In the rows, 128 means zero.
The rows of M fall into 3 groups, and each row is roughly a mix of its group's hidden directions.
M, 105 rows:
[[ 76 109 107 140 104 142 104 125 121 138]
 [129 161 126 158  97  93  98 129 133 128]
 [135 137  97 118 150  97 113 132  83 112]
 [125 138 156 108 136 117 139 141 184 113]
 [132 145  96 111 133 146 102 140  94  92]
 [158 117 101 134  95 111 163 120 127 154]
 [123  95 140 121 174 128 123 149 163 128]
 [135 102 122 126 112 162 141 102 140 173]
 [124 148 154 157 131  95  92 137 102 119]
 [106 155 160 107 128 113 130 141 167 104]
 [ 84 108  99 131  96 140 103 122 125 137]
 [121 104 104 105  83 125 114 124 162 123]
 [ 93 154 151 125 136 107 135 165 142 105]
 [149 122 113 109 126 167 133  85 109 145]
 [132 131  87 114 162 119 118 133  84 123]
 [109 138 162  99 150 141 119 110  90 116]
 [ 97  99 154 134  99 143 114 121 160 144]
 [ 82 105 150 113 148 122 114 145 157 125]
 [121 147 121 163 101  85 122 146 150 124]
 [108 154 109 166 105  91 124 140 115 130]
 [119 171 154 124 125  96 116 114 132  94]
 [155 113 146  81 135 161 141 113 139 127]
 [129 159 166 139 115  88 128 136 138 101]
 [173 135 101 154 148 138 146 126 103 142]
 [116 140 110 131 146  87 116 154 113  90]
 [115  99  96 115 130 161 157 148 135 151]
 [112 140 141 160 117  93 100 158 113 111]
 [146 122 143 102 144 136 149 123 183 128]
 [ 96 148 108 113 127 160 148 131  88 124]
 [116 119 182 142 130  95 120 123 152 122]
 [139 112  95 113 134 175 125 107 115 153]
 [ 91 149 116 108 131 156 154 132  92 123]
 [154 116  97 174 123 129 141 143 152 142]
 [129 143 169 122  85 137 102 106 130 123]
 [125 109 128 113 156 152 181 133 110 126]
 [ 97 136  94 143 112 125 133 139  81 119]
 [125 166 153 135 121  94 106 110 117  98]
 [119 106 149 140 107 142 144 112 167 164]
 [122 144 121 128 147  93 110 151 109  84]
 [129 142 164 147 131  85 155 137 153 128]
 [134 155 174 108 142 141 107  98 115 132]
 [143 135 158 129  95 158 118  94 155 131]
 [ 85 135 169  99 129 118 109 126 131 114]
 [127  99 119 122 131 153 138 105 124 181]
 [129 163 169 108 137 140 115  98 105 121]
 [ 96 147 146 100  91 102 115 122 133 112]
 [137 149 159 104 122 145 109  82 113 128]
 [160 107 119 164 117 112  98 111 102 139]
 [147  91 111 156 132 104 120 150 158 146]
 [184 142 138  99 148 122 143 120 123 118]
 [ 97 137 133  98 139 142 161 156 159 121]
 [152 122 149  75 122 150 142 109 133 115]
 [136 155 176 107 156 129 118 103 136 132]
 [123 124 160 148 143  84 154 144 152 130]
 [132 130 100 125 167  96 142 145  93 131]
 [130 102 133  81 155 161 145 121 122 129]
 [125 132 135 135 111 125  77 129 170 149]
 [121 127 114 117 127 113 151 147 186 112]
 [120 103  92 152 128 106 143 166 147 130]
 [182 138 124 132 164 122 147 139 136 141]
 [158 112 134 166 122  90  97 122 122 130]
 [ 99 140 133  96 136 144 162 151 159 117]
 [ 96 164 166 118 143 126 127 155 124 112]
 [142 140 120  80 109 130 123 101  94 115]
 [104 140 171 134 123 114 102 140 145  93]
 [135 116 136 164 159 173 133 126 117 149]
 [154 154 156  91 144  96 129 129 132 111]
 [129 119 111 165 120 106 134 156 172 138]
 [137 120 113 112 166 127 136 130  80 155]
 [114 148 122 127 140 151 133 117  67 133]
 [111 129 101 117 106 176  99 133 129 110]
 [123 118  87 126 171 134 151 148 114 145]
 [114 147 130 108  89  84 121 130 141 107]
 [128 110 137 157 133  92 104 163 155 137]
 [165 146 163 136 162 115 150 140 140 121]
 [150 112  95 167 125 156 154 126 114 139]
 [148 133 145 128 178 143 145 123  91 123]
 [117 133 181 136 101 138 118 123 162 120]
 [140 112 142 142 117  91 108 142 176 123]
 [137 121 161 126  97 156 113  91 148 141]
 [ 94 144 149 135 120  96 121 165 141 105]
 [136 140 120 150 113 116 158 151 171 101]
 [113 132 124 132 157  90 117 159 115  91]
 [124 105 127 161 140  96 114 170 143 143]
 [121 109 157 147 148 110 161 135 162 151]
 [134 133 131 133 122 148 111 100  69 138]
 [128 118 130 124 122 102 135 147 189 116]
 [122 153 123 169 101  89 121 143 144 128]
 [110 133 165 137 116 157 118 120 174 122]
 [154 109 112 153 169 157 144 134 120 148]
 [100 147 163 128 137 148  94 127 149 102]
 [ 84 155 140 128 122 108 135 160 120 101]
 [145 162 138 114 102 128  97 110 101 102]
 [104  95 161 141 113 115 129 118 159 156]
 [116 138 152 144 125  76 122 142 142  98]
 [136 108 100 116 136 167 133 106 117 166]
 [ 88 121 152  85 141 116 112 138 149 129]
 [170 151 153 102 157 109 144 130 129 118]
 [ 94 141 145 136 118 102 120 172 145 108]
 [171 104 129 156 126 111  97 108 127 145]
 [139 123  91 117 156 127 138 157  88 116]
 [130 127 165 133  90 149 116 104 161 127]
 [ 65 115 140 123 106 132 121 125 122 113]
 [105  96 126  86 150 148 156 136 136 134]
 [ 95  98 147 124 152 126 115 148 168 127]]

Here is one row of each group, with its name. Which group are the others in?
[ 92 121 107 177 106 122 136 144 133 137]  Y
[128  88 101 126 129 160 150 151 134 155]  W
[136 140 100 118 147 100 110 137  85 102]  D

[141 104  92 145  99 137 120 109  91 136]  W
[140 132 109 107 113 169  98 101 103 129]  D
[118 152 162  96 128  91 108 133 146 114]  Y
[112 104  98 130 169 130 151 158 124 143]  D
[123 108 141  74 147 158 118 113 124 129]  Y
[126 123 116 106 154 129 112 125  71 145]  D
[119 118 109 121  73 117 112 126 162 124]  Y
[131 168 145 141 126  98 103 106 107 103]  W
[152 152 170 135 126  85 137 113 128 123]  D
[154 149 113 138 101 143 128 100  84 124]  Y
[147 148 101 124 156 114 156 157  98 119]  D
